In the data rows, 128 means zero.
Some points, one per row:
[108 123 159 159 214 150 101 165 149 123  83  92]
[109 153  90 126  83 104 106 115 101 161 176 133]
[105 138 115 117 173 143 115 109 112 127 102  90]
[141 141  97 122  83 115 114 114 102 128 218 208]
[136 130  97 112  81 119 116 101 106 128 155 207]
[109 136  90 111  83 109 104 106 100 132 176 116]
[111 130 168 117  76 108 220 255 163 124 184  91]
[108 127 102 102  79 111  93 114 110 119 203 127]
[106 120 112 120 173 143  96 106 151 129 109  92]
[128 129 112 112  90 122 174  96  98 122  91 118]
[128 120 233 122  73 110  96 105 144 124 108  94]
[125 131 129 108  90 117 180 104  92 129  80 106]
[115 126  98 110 149 118 124 108 134 122 130 121]
[104 131 138 126 195 145 103 124 154 128  86  89]
[164 133  88 119  86 119 152 107  98 126 142 200]
Then 12 other points, each followed by its number:
[105 137 110 118  92 112 102 101 106 152  91  97] 0
[114 119 204 176 190 182 108 134 185 113  94  94] 1
[103 124 111 111 150 126 102 110 136 126 106  93] 2
[107 115 171 115 216 160 109 137 176 114  78  82] 3
[211 115 213 110  78 109 118 110 119 123 143 155] 4
[111 140 101 123 166 137 117 110 111 117 140  87] 5
[111 121  99 106  87 115 108 109 121 123 154 107] 6
[122 138 105 117  81 113 130 111  90 153 153 131] 7
[119 124 105 123 141 123 117 110 136 123 131 104] 8
[129 148  79 126  80 107 139 107  99 175 126 157] 9
[110 125 148 155 208 163 109 135 145 134  77 101] 10
[200 124  93 114  85 116 197 111 102 128 174 235] 11
Which of these numbered points is nearest to each point below, ignoring the 2 directions in which the first points spread most? Its number follows each.
[107 126 180 172  71 108  94 140 123 128  94  99] > 0
[199 132  89 121  88 113 203 107  99 131 152 233] > 11
[106 136  83 110  75 114  96 101 111 145 172 105] > 6
[109 125 152 145 213 165 104 132 151 127  76  97] > 10
[113 124 112 127 195 154 104 116 148 123  96  88] > 8
[113 126 124 117  77 109 204 255 144 133 139  91] > 2
[113 132 103 108  93 126 133 102 118 125 116  94] > 6
[103 116 164 112 215 158 105 141 173 114  74  81] > 3
[104 118 155 114 213 150 103 139 160 114  76  85] > 3
[150 135 200 119 225 143 209 173 191 117  73 103] > 11
[142 126  89 107 104 111 143 110 115 126 154 154] > 8
[103 124 116 120 193 132  99 129 139 122 105  94] > 8
[152 123  89 112  88 122 171 108 113 138  91 169] > 9
[145 138  90 122  83 109 156 117  97 157 149 154] > 9
